rotation steps, each row followed by its count of steps:
The counts run from 0 to 264.
[ 14  47   9 -22 -24   5 -12  10  33  18  10   8  20  -6  10  29 -15  24
  -5   7  12 -18 -27   6   5  -6  -8 -11   5  -5  23  10 -24  18   3  24
 -13   2 -19 -10 -26   6  16  -4 -20  17  15 -14  -1  -5  -9]
67
[ 25 -15  -5 -15   3  -2   3  11  25  26   8   3  -9  27  -7  28 -17  17
   3  -3   7  -1  -5 -12  -6  -4   2 -22  -8   7   0  -2  -5   6  -7 -51
 -24 -21  17 -44  -3   8  12 -40 -10  -2  -7  -5 -12  -3  12]
245
[ 19  30  23   2  21 -15  30   7  21   0  12  30  25  -2  14  -1   6  -7
  14  -4 -14  36 -41 -11   2   7   5 -12   0 -19  12 -15 -11   3  -3   3
  -7  28   2   4 -11   6  21   2 -10  10  33  15 -22  15   6]
20
[ 25 -14  14  -2  -4  -9  17  10  19  27  12 -11   6  35 -20   3  -7   6
 -10  -1   8   3 -19  -3  -9  27  -1 -22   6  -3 -11  -9  10  -2 -14 -43
  -9 -15  30 -42 -12   7  10 -41   3  -2   4 -13 -14  -1  13]
250
[ 11  11   2 -25   4   5  26   9  12  -4  20  21   9  -8  15  14   5  10
  15  11 -22  25 -54  -9  -6 -33   5  -1 -18 -20  18   3   1   9  -7   2
 -21   1  -1  -5 -10 -18  24   1 -14 -15  26  24 -18  18   9]
27
[ 12 -18 -16 -22  12  -1   0  -7   1  -7  -4  19   3   1 -42 -10  -6  15
   6   6  -3   5 -12  -7  -9 -21   4  -4 -22  -1 -22 -24  18 -28   7 -36
 -19  -8   2 -22 -20 -29  10  13  29 -23   7  18  -6 -33   5]
139
[ 36  10 -10 -26   7  14 -12  11   6  14  12  31  34 -10 -10 -37  -5   6
   2  12   4  19 -28 -10 -10 -13  -3   4 -13  -5 -22 -22  -6  -9   5 -11
   8  17  17   1 -11 -20  22  17  31  -7  19 -11 -11 -21  -2]
159
[  0  14   7 -11  -3 -10  -4 -10  26   8   2 -14 -10  18 -40  -5 -15  28
 -14   1  15 -29  13  12  17  16  -8  -5  14   9 -13 -25   7  -3  -8  -6
 -22 -17   1 -46 -18   3  -4 -28  13   0   4 -22   7 -33  -8]
101
[ 22  35  27  -1 -31  18   4  18  26   7  18  -3   7  -8  -6  -9 -19  14
 -10  -4  19 -12 -17  11  -2  -6 -16  21  -3   6 -14   0 -17  13 -21  -8
   3  18  15 -20  15   1  -4 -48  15   5   6 -25 -14  17 -19]
209
[ 14  25   5   4  -4  14   8  19  -8 -34  -2  20  -5 -14 -21   0 -19  20
   1  -5  12 -19 -19   8  11 -15   4  23 -22  19 -14  -4 -24  10   1 -18
  -8  29 -17 -12  35   1   0 -36  22   5  20  17 -14  -2 -14]
191
[  8  18   3   2  -7  17  12  16 -11 -38   1  14  -9 -16 -25  -5 -15  19
   0   0   8 -18 -29  10  10 -23   5  29 -23  15 -18  -4 -14   7  -5 -12
  -9  24 -16 -10  34  -8  -3 -39  23  -5  19  17 -16   2 -12]
189
[-10  -9 -13 -15  -7  -3  -6  -9  19   6   0 -20 -16  18 -40   5 -12  31
 -17  12  14 -32 -11   5   8   5   0  -1   9   4  -9 -14   9  -1 -14  -3
 -17 -26  -2 -40 -23   0   4 -36   1 -15  -5 -25  -4 -33   4]
97
[ 10  33  21  16 -15  -5   3   8  41  11  -2  11   8 -11   4  25 -21   3
   0 -17  19   4 -27  -9  -3  -2  -4   6  -1  -5   0  -5 -34   2 -20  -3
   4  37  -8   5  -6  20   1 -35 -24  16  -7 -23 -26  19  -1]
217
[ 26 -11  -4 -19  27   4  20  10  19  15  26  15   8  11   9 -24   8   6
   8  13 -13  32 -30 -18   0  -6   1  -3  -2 -11  -3 -21   6  12 -16 -22
  -5  -2  38 -21   0  -2  30 -29   5 -20  17  -9 -19   3  12]
7
[ 13  43   9 -22 -29   7 -12  12  32  19   8   6  21  -7   6  32 -16  24
  -6   7  12 -19 -30   6  -2  -6  -6 -12   4  -7  24  14 -22  12   4  21
 -10   3 -17 -10 -30   2  18  -1 -21  16  13 -15  -3  -7  -8]
68
[  8  24   9  -1   9 -21 -11 -10  38  20  -7   5   7  14 -31   0 -16  17
 -10 -10  18 -12  16  -1  15  28  -6 -20  19   6  -7 -32  -6 -11   2  -8
 -11   2  -2 -29 -30  17   3  -9   4  16   3 -26   1 -39  -5]
106
[  0  22  26   1  -6 -19  10 -24  31   3  -6   3   9  -5 -46  -4  -9   5
   3 -12  -1  11   1   0  -2   1 -11  -9   1 -11 -20 -34  24 -39  -7  -6
 -21   6  -3 -16 -44 -21 -10  19  15  -5   5   0   0 -15  -2]
123
[ -9  11   3   7  23 -32   9 -26  25  -7 -20  19   1  -5 -40   6  -8   2
   9 -12  -2  19 -10 -14   6   1   5 -10  -1 -12 -16 -41   8 -36  -3  -2
 -21  18 -22   0 -36  -5  -4  17  -4  -3   0   8 -12 -22   8]
128
[  9  32  10 -17 -37   8 -12  10  30  17   7   0  23  -7  -1  32 -14  22
 -10   6  12 -21 -40   4 -11  -5  -5 -12   5 -12  21  18 -16   6   0  18
  -3   1 -15  -7 -41  -3  17   0 -20  10  10 -14  -7  -8  -2]
70
[ 12  38   9 -20 -34   8 -11  12  31  18   7   2  22  -7   4  32 -14  23
  -9   7  13 -20 -34   6  -7  -5  -7 -13   4  -9  22  16 -19   9   2  19
  -6   1 -17  -8 -36   0  17   1 -20  12  12 -14  -3  -7  -4]
69
[ -7  -4 -16  -3  -9  -7 -15  -1  18   1 -16   1  -3  10 -32  42 -17  27
 -11  -2  19 -35 -18  -6  -3   5  11 -18   2   5  12   1 -13  -6   6 -17
 -12  -8 -25 -21 -35  12  15 -17 -20   3  -8  -6  -9 -39  11]
90
[ 27 -16 -10  -9  37  -2  14  12  18  14  16  23  11  12   7 -14   7   4
   8   7 -10  31 -27 -25  -2   2   9 -11  -1  -6   2 -22  -4   8  -8 -35
   0   6  30 -14  -2  11  36 -28  -2 -13  10  -8 -23  -7  16]
4
[ -6   1  -2 -15  -6  -5  -4 -10  23   5   2 -19 -16  19 -41  -2 -13  30
 -16   7  14 -30   1  10  14   8  -5  -1  11   6 -11 -20  11  -1 -13  -3
 -21 -24   1 -46 -18   0  -1 -35   9 -10   0 -23   3 -32  -2]
99
[ 20  22  -6  -5  -7  15  -6  13   4 -15  -4  39  22 -33  -9  12 -13   9
  12  -3   5   8 -41 -11 -13 -35   5  11 -28  -2  -6  -2 -22 -10   9 -11
   1  37 -20  21  -5 -16  15  13   6  -2  12  18 -18  -3  -2]
177
[ 18 -11  -9 -13  10  -8   4   6  27  21   3   5 -18  23  -4  36 -18  20
   8  -5   6   0  -5 -14   1  -9   5 -18 -13   7   2  -4  -9   9  -8 -45
 -29 -16   7 -40   2  14  13 -44 -20  -3  -9  -2 -13   0  11]
243
[-11 -13 -16 -15  -7  -3  -7  -7  19   5  -2 -20 -16  18 -38   9 -12  30
 -19  14  15 -32 -17   2   5   4   5  -3   8   2  -5 -11   8  -1 -14  -4
 -15 -23  -3 -37 -27   0   7 -36  -4 -16  -8 -25  -6 -36   8]
96
[  5  17   8   0 -18   0   0   5  45  14   2   5  -5 -13   8  37 -20   9
   7  -9  12   9 -32 -14  -9 -27  -3   9 -11 -10   3   2 -25   3 -25  -4
  -6  18  -7   0 -10   8   4 -35 -36  -3 -17 -21 -24  26   5]
221
[ 30  30  36  -7   8  -2  37   9  21   5  28  17  22   2   3 -24   6  -1
   8   0 -16  30 -19   2   4   7 -10  -6   2 -12  -2 -19   9   4  -8 -15
 -11  11  27 -22  -1  -7  12 -11  21   2  36  11  -9  16  -6]
14
[ 12  53  11 -22 -14   1  -6   9  33  15   8   8  13  -3  12  20 -14  25
  -4   7  11 -15 -23   8  16  -2  -9  -6   7  -3  21   4 -25  24   1  33
 -17   4 -20 -13 -11  11  12 -11 -19  19  22 -15   0  -3 -13]
65
[  2  19  21 -11 -12 -12   6 -24  37  10   0  -1   7  -5 -40  -6 -10   9
   1  -6   2  10   1   4  -3  -7 -15  -5   3 -12 -20 -30  27 -36 -12  -3
 -23  -4   4 -22 -45 -27  -9  16  17 -13   1  -8   2 -13  -3]
121
[-10 -13 -22  -6  -7  -6 -16  -2  17   3 -12  -6  -7  14 -34  32 -15  28
 -16   5  18 -34 -24  -7  -3   5  12 -14   5   2   7  -3  -8  -4  -1 -14
  -8 -13 -16 -24 -36   8  16 -24 -18  -6 -11 -15 -11 -40  14]
92
[  7   7  22  -1 -41   8  14   5  33   4   7  -9  -8  -5 -15  39 -22  12
   4  -9   7  -4 -24  -1 -19 -27  -9   5 -17  -6  -3  13   0  -9 -23 -31
 -17   0   4 -23 -12 -11  -6 -36 -12  -9 -13   0 -17  26   1]
227
[  9  23  13  -8 -16   6  12  21   1  -1  16  -9  18  18  -9 -13  -1  16
 -25  16  11 -27 -52  16   6  29   1   0  14  -6   8   6 -11  24  -5  21
   6   3   1 -20  -3   7  16 -31   8  10  37 -10 -14 -10  -3]
56
[  3  15  13 -21 -10  -9   0 -22  42  19   5  -3   4  -5 -33  -8 -10  13
   1   0   0  11   0   0  -3 -14 -15  -2   3 -14 -18 -30  26 -28 -17   1
 -23 -12   8 -23 -45 -27  -4  10  11 -16  -3 -19   2 -14  -2]
119
[  2   6  -8 -26   3 -10 -14 -21  46  31   3  -1   3   0 -18  -6  -9  16
   0   7   5  12  -7 -13   0 -13  -9  -5   7 -15 -12 -31  13 -18 -18  10
 -15 -12   7 -18 -47 -12   8   3  -8 -17 -12 -36  -3 -22   5]
115
[ 36  13 -19 -33  25   8 -17   8  11  15   8  39  24  -9  -5 -31  -7  13
  10   9   1  20 -12 -14   3 -20  -1   3 -16   3 -20 -29 -12  -2  10 -12
  -4  13   9  -6   0 -13  21  16  27  -4  19  -9  -7 -27  -5]
156
[ -3  -2  10  20  11 -24  21   0  22  -6 -11   1 -23  19 -20  38 -17   7
   4 -17   9  -2 -17 -10   7   9   9  -9  -5   3  -3 -12 -14  -1 -18 -30
 -24  10 -13 -25   4  25  -4 -50 -26   5  -6   7 -23   9  13]
237
[  4  12   6 -23  -8  -8  -5 -22  43  22   6  -4   3  -4 -29  -7 -10  15
   1   4   1  11  -2  -3  -3 -17 -15  -3   4 -14 -18 -30  24 -25 -18   5
 -23 -14  10 -24 -45 -25  -3   9   7 -18  -6 -25   2 -15   0]
118
